In the data rows, 128 means zero.
Some points:
[121 126 105 122 120 128 142 111 113 129 120 155 106 160 173 206 104 126 113 140 144 123  85 132  82 120 153 132 131 123 167 139]
[ 71 117  84 140 108 145 138 128 130 121 160  64 134 112  85 127 103 106 131 155 142 123 114 136 150 112 149 140 113  87  99 122]
[143 135 120 124 141  97 130 165 131 110 182 182 155  74 170 147 142 166 143 105  95 110 102 138 121 131 102 163 166 165 132 134]
[103 161 117  89 107  96 145 113 104 114 119 100  98 135  73 161 119 111  87 114 121 110 152 144 155 128 112 114 105 107 119 138]
[145 132 164  86 119 107 103 138 121 140 118 121 143 178 137 129 155 122 140 161 121 127 124 109 140 130 113 110 132 130 122 130]
[ 87 126  99 129 131 159 144 125 174 140 167  34 168  54 139 161 133 113 170 146 148 129  72 131 147 127 154 121 131 104 129 118]
[ 45 129  82 143 120 200 130 121 129 115 164  44 178  93 161 196 144 133 187 137 160 141 106 152 122 106 148 123  92 114 118 130]
[ 93 119 131 181 102 154 140 126 143 147 211 145 143 128  53 133 187 104 255 147 152 188  70 114 184 170 179 163 113 110 113  80]
[118  84 134 121 101 151 142 143 100 121 165 109 191 106 145  76 126 152 151 133 175 142  57 130  62 131 135 123 130 184 119 167]
[147  85 184  90 140 101 119 117 126 143  79 130 149 161 154 138 138 106 119 135 104 140 150 131 153 126 100 122 129 103 139 111]
[157  76 134 123 121 102 137 130  79 126 103 168 110 145 171 129 146 154 153  98 150 109 115 167 101 116 111 107 143 199 162 143]
[141  88  82 148  88 192 146 134 168 129 143  56 139 177  76 142 110 124 136 154 124 143 128 127 117 115 141 123 118  73 179 156]
[147  93  97 166 133 119 147 112 198 142 113  99  59 174  18 137  90 107  64 159 106 144 110 127 181 136 187 141 125 100 176 126]
[ 99 136 114 131 118 159 137 127 132 115 151 113 160  85 108  82 107 132 110 161 141 116 113 131 137 125 144 124 125 131  95 138]
[116 164 120 127 173  94 134 132 114 137 129  88 103 143 107 169 112 134 141 123 109 125 178 114 129 138 133 125 125 115  96 130]
[ 86 121 103 127 116 178 146  96 127 139  79  89 120 162 112 121 102  95  81 131 125 115 128 153 141 118 129 134 135 137 131 195]
[125 108 108 108 142 108 144 122 134 131 124 128 128  82 120 109 102 130 104 167 145 143 162 128  95 110 128 139 180 148  97 123]
[132 108 134 126  94  60 127  68 104 141 107 152 134 173 163 166 116 143 119 134  88 109 149 129 128 119 112 127 162 116 154 135]
[134 159  91 156 171 151 126 113 186 145 133 154 111 117  41 119 113 117 108 172 131 139  86 137 166 123 154 162 131 101 134 111]
[142 101 133 100 153  95 133 110 120 142 134 155 103 159 198 109 156 155 128 127 126 116 152 131  96 120 145 124 106 158 121 146]
[140 104 183 130 141 106 107 138 125 110  96 136 130 142 160  97 140 123 130 147 149 122 123 122 149 126 111 105 170 121 111  96]
[133  87 124 137 124 134 135 102  95 117 134  88 123 120 139  99 140 135 143 132 136 126 133 123  77  79 119 132 152 183 121 129]
[117 114 173 119 117 139 102 116  95 133 153 111 136 119 162 166 156 103 173 146 129 133 121 117 130 144 113  96 124 121 126 158]
[186 115 153 172 132 170 107 126 132 123 106 176  90 158  14  94 137 125 135 162 136 144  96  99 174 159 150 168 155 102 141  62]
[118 136 153 119 109 137 164 126 142 136 114 147 103 136 126  96 148 116 140 111 123 112 147 144 108 111 102 118 110 156 114 140]
[ 90 140 195 142 141 153 108 118 132 127 134  99 161  60 169 120 126 109 151 126 148 122 169 128 154 152 128 127 138 143  64 113]
[150 142 119 136 165 110 149 114 113 135  52 193  76 118 118 120 131 108  78 105  90 107 158 139 136 123 154 122  76 129 129 142]
[119 132 129 129 138 134 112 114 114 133 132  99 139 106 160 115 157 144  91 109 122 106 180 130 103 130 161 110 118 131 100 125]
[102 151 110 139 142 124 149  90 138 120 104  37 153 133  82 107 129  81 102 122 116 127 116 150 127 132  98 124  84 107 103 118]
[184 126 130 143 143  99 116 137 144 111  82 137 134 153 207  64  92 165  91 159 162 144  74  88 113 112  85 161 166 154 151 145]
[ 71 121 135 148 123 154 139 121 129 133  92  94 161 114 147 145 137  97 148 127 131 118 153 141 116 122 156 110 142 102 123 139]
[136 103 157 121 115 160 131 113 143 102 108 122 128 120  92  68 114 115  79 147 114 123 149 126 122 117 128 123 127 136 111 139]
[149 181  90 143 130 109 132 144 104 141 126 171  97  76 133 142 139 101 148 121 123  80 151 131 123 119 155 109  82 137 118  89]
[131 168  48 113 118 128 133  96 124 140 139 137  95 135 128 196 125  91 118 111 125 131 136 142 112 150 135 112  96  77 126 142]
[108 171 152  93 134 123 122 155 148 128 152 106 145 137  99 128 127 126 160 135 115 133  89  98 148 150 163 128 114 114 142  68]
[130 152 130 131 115 141 167 121 139 129 196 167 118 118 171 162 156 110 151  99 119 114 142 142 106 129 128 110  75 141 125 136]
[129 140 112 120  98 124 125 137 115 131 122  89 130 145 149 145 138 142 107 155 128 143 142 142 111  94 118 120 139 172  93 154]
[139 150 123  95 138  92 113 142 161 133  81  79 164 149 105  97 113 110 117 144 129 134 139 120 169 165 132 143 122 100 109 123]
[147  96 129 128 148 143 114 139 193 128 206 178  90  90  92 117 123 123 137 122 118 137  86  99 174 133 142 152 144 135 110 109]
[211 181 180  92 136  52 114 152 112 133 169 228 137 101 142 111 146 147 174  89 139 117 151 119 111 110 127 120 149 145 124  92]
[119 118 153 103 122 114 136 104 120 141  52 109 105 186 115 141 143 106  84 116 108 125 147 107 120 120  99 123 150 101 133 134]
[108 122  78 142 116 116 132 101 135 142 127 121  68 148 122 148 129 149 106 120 111 121 104 171  93 123 136 121 112 153 138 158]
[ 93 122  82 137  99 213 120 179 127 143 138 117 161 162 113 161 110  89 125 136 155 163  97 118 124 122 116 144 116 129 177 136]
[ 89 124 116 139 119 147 120 118 131 116 125  77 142 152 153 145 139 110 196 132 134 132 192 150 130 139 130 110 108 137 130 129]
[131 143  67 114 188 178 141 124 181 104 152 155  78 104  42 100 124 139  80 120 102 124 111 139 183 137 159 130 153 121 114 109]
[143 153 111 169 163 133 125 150 129 121 179 149  90  78 134  91 129 131 142 102 100 130 112 150 157 144 148 151 141 138 123 140]
[175 137 213 109  99 150 106 155 142 132 122  96 142 139 157  84  98 188 143 140 123 127 143  78 135 175 147 173 178 143 172  70]
[124 104 173  95 132 111  94 166 133 111 133 114 168 121 169  91 163 128 135 116 129 154 117 113 157 147 125 130 135 109 101 105]
[115 164 170 118 127  98 131 104 108 134 111 162 121 125 160 142 114 135  96 105 138 123 153 133 165 127 103  98 134 120 139 151]
[151 182 164 149 181  81 124 143 121 118 175 203 160 106 176 122 151 138 168  80 143 118 150 122 114 141 117 133 109 163 122  90]
[129 107 113 163 109 167 155 160 114 114 141  87 152 148 131 163 151 146 123 169 143 116 106 143  55  99 118 128 123 145 135 191]
[152 146  94 163 111 105 143 101 117 140 127  90  97 163 115 205 118 132  75  81 128 123 183 147 152 119 182 127  75  92 129 135]
[117 126 121 168 134 151 127 160 127 104 167 115 176 123  96  95 131 146 133 142 132 118 112 109 104 126 114 122 131 143 124 139]
[104 110 147 136 112  79 114 146 135  96 130 206 113 149 161  46  93 157 111 124 123 129 116  90  95 125 126 142 125 171 148 157]
[125 145  92 120 124 131 124 147 141 160 141 155 104 130 126 147 122 163 145  74 134 134 139 120 116 165  72 130 143 118 137 125]
[131 125  84 142 161 173 142 124 173 140 141 135 101  45  94 155 126 143 149 125  90 101 167 134 134 128 150 152  66 118 131 139]
[ 95  97 118 136 103 115 109 131 143 118 148 113 102 165 156 244 107 143 147 110 148 126 105 148  72 120 119 154 148 113 167 152]
[130  95 125 109  89 100 106 114 114 134 104 152 120 222 168 151 121 160 117 135 143 127 128 152 113  99 106 121 138 138 147 118]
[140 119 162 137 119 141 118 178  97 127  99 129 145 143 175 122 100 145 162 173 140 171 103 131 122 174 101 141 167 132 126 120]
[131  97 156 140 113 118 141 126 140 118  70 103 138 149 134 114 117 125 116 132 131 138 142 131 109 122  89 115 138 123 107 113]
[124 134  92 127 112 186 130 117 133 132 119  64 119 116  71 184  79 137  84 149 127 143 112 140 142 120 127 114 147 103 161 137]
[169 129 140 113 136 106 126 136 136 102 118 113 155 107 128  43 111 122  84 123 113 129 125 109 120 113  95 139 129 159 111 134]
[ 99 116 126 112 109 142 110 146 127 110 116  97 181  55 179 142 165 121 210 152 180 143 107 120 124 118 134 110 123 111  80 144]
[157 129 125  96 182  89 114 138 124 133 106 195  97 117 136 118 121 140  88 100 150 123 147 112 154 130 122 122  98 112 136  55]
[167  88 141 109 145  95 107 141 104 131 127 179 133 101 141 136 151 166 127 122 154 118 156 129 126 176  81 132 133 168 147 156]
[113 168 158  97 147 101 140 120 110 117  88 174 126 129 141  32 125 139 110 143 116 106 162 136 125 120 138 125 114 126 105 121]
[133  68  87 148  95  89 115 116 100 135  43 137 134 203 153 229 130 161 125 110 139 126  93 110  90 138 107 115 146 153 110 157]
[141  85 141 112  88 140 107 147 144 128 117  81 152 161 172 148 116 111 143 131 145 142 119 117 131 129 113 125 115 114 109 129]
[127 102 121 123 116 121 129  77 138 148 118 112 102 159 140 114 146 123 133 127  98 113 133 162 104 131 133  99 129 103 115 132]
[144 109 126 131 104 165 141 144 148 128  55 103 151 127  73 105 120 130  77 113 130 143 119 115 116  90 148 148 135 108 121 194]
[125 151 128 142 113 151 143 134 115 156 150 135 136  98  92  98 135 151 104 117 130 105 138 138 124 110 169 134  89 117 137 121]
[ 99 128 128 100 145 153 149  94  90 108 117 167 137 102 150 121 131 107  87 102 123 112 139 129 126 117 160 114 114 133 136 114]
[ 50 162 110  99 141 145 114 132 140 146 170 143 139 107 170 201 132 111 202 101 123 145 126 171 149 133 142 135 112 103 113  87]
[148 147 143 128 135  91 153 100  98 144  89 184  92 133 116  99 107 143  68  91 110 105 177 126 113 103 133 121 103 122 142 109]
[ 58 116 148 120 147 108 112 125 113 116 160 159 130 134 142 146 136 120 165 111 136 121 143 124 138 130 120 116 122 131 112 140]
[ 79 132 129 143 114 127 132 143 105 141 130 153 154 119 146 105 122 150 158 143 147 120 118 118 105 100 130 103 132 147 107 125]
[150 154  82 135 118 116 140 122 126 121 170 136 104  73 129 163 148 154 135  71 124 135 147 128 132 132 138 105  67 148 151 130]
[158 114 161 107 114 109 108 159 140  98  83 111 140 125 166  71 139 135 121 147 118 135 106 115 142 162  99 131 172 145 118 109]
[ 80 170 117 140 149 118 118 138 119 121 168 134 105  78  85 114 113 128 149 108 152 124 165 134 138 115 154 110 107 110 135 102]
[ 89 152 122 135 148 124 117 121  92 134 195 159 158 117 241 121 146 122 175 103 146 130 130 127  99 131 116  92 170 149 108 111]
[ 89  96  63 174  92 197 169 130 103 134 201  99 160 116 161 221 147 124 165 178 142 129 133 151 102 123 130 107  77 163 109 201]
[128 109 165  97 154 147 114 127  72 129 108  63 119 169 192 125 140 141 194 125 137 132 126 116 119 144 120  95 124 138 126 159]
[124 104 101 157 135 109 108 161 136 116 154 114 166 125  71 132 100  82 110 145 135 142 121 115 123 122 154 141 165 132 168 131]
[142 108  96 113 112 155 124 140 152 129 116  79 181 140 136 133 117 122 214 158 144 149 113 123 144 168 121 151 141 122 162 144]
[151  96 111 175 100 150 113 140 125 126 162 137  92  90  75 113 156 129 141 186 124 173  79 130 153 130 144 164 130 108 165  78]
[166 127 162 155 150 101 148 132  89 119 141 154 117 146 113  67  92 137  65 117 102 100 105 133 128 117  91 135 115 121 139 121]
There is one direction along which these points spread out most. Take the direction at right angles to it along which they spread out most. Go by this last direction. How many in every 100 of the points above lie lower along it than each point below? Answers are rounded to whole numbers. More than half of the points above lie lower than the first one.
[146 166 144 115 139 148 136 119 107 116 132 100  94  80  60  49 111 105  91 100  80 107 140 123 140 100 145 133 103 128 109 109] 5
[201 185 127 133 129 110 147 117 137 121 132 176 111 130 130 165 138 134 122  98 126  97 157 159 113 133 128 122 137 155 130 136] 37
[217 172 159  95 170  84 100 148 111 128 144 217 102 132 171  67 130 150  92  89 111 112 132  91 167 103  91 146 179 147 130 107] 27
[111 133 128 150 138 134 119 140 169 137 102 104 151 105 121 157 108 129 122 124 113 148 122 120 129 154 100 136 156 113 145 131] 41
[ 94 146 129 128 154 134 129 117 158 149 107 116 121 135  65 151 106 150 138 126 109 154 120 128 146 125 151 120 108 104 130 116] 13
[109 140 171 147 121 151 102 121 120 141 112 127 168 123 156 132 161 102 136 119 129 133 143  99 137 117 102 119 138 106 119 143] 71
[122 125 168 117 120 130 126 122 142 122  37 114 113 216  89 141 125 136  82 144 118 128 124 125 125 132 105 133 149 109 140 123] 8
[156 178  96 147 131 121 162 108 127 145 173 117 105  90  82 149 130 118 119  99 110 111 160 163 148 125 129 120 101 114 119 109] 16
[174  98 151  98 120 111 106 119 155 121  70 183 147 185 142 109 118 132  99 158 127 138 134 118 136 130  90 148 174 131 156 159] 29
[143 116 143 124  94 107 131 106 165 131  70  72 108 172  90 148 116  84  47 130  89 149 105 116 145 148 142 133 150  72 142 131] 5
[110 148 158  92 147  80 129 144 131 133 177 174 110  79 137 114 145 123 133 143 137 103 132 131 114 118 101 125 113 152 120 125] 63
[139 134 119 148 148 183 123 135 138 111 141 125  93 132  34 127 147 111 192 140 136 171 102 100 176 149 157 175 135 128 140 102] 8
[191 126 153 117 137  95 128 130  79 133 171 197 138 140 181  69 145 121  96 130 129 114 130 123 109 126 122 130 153 149 126 133] 62
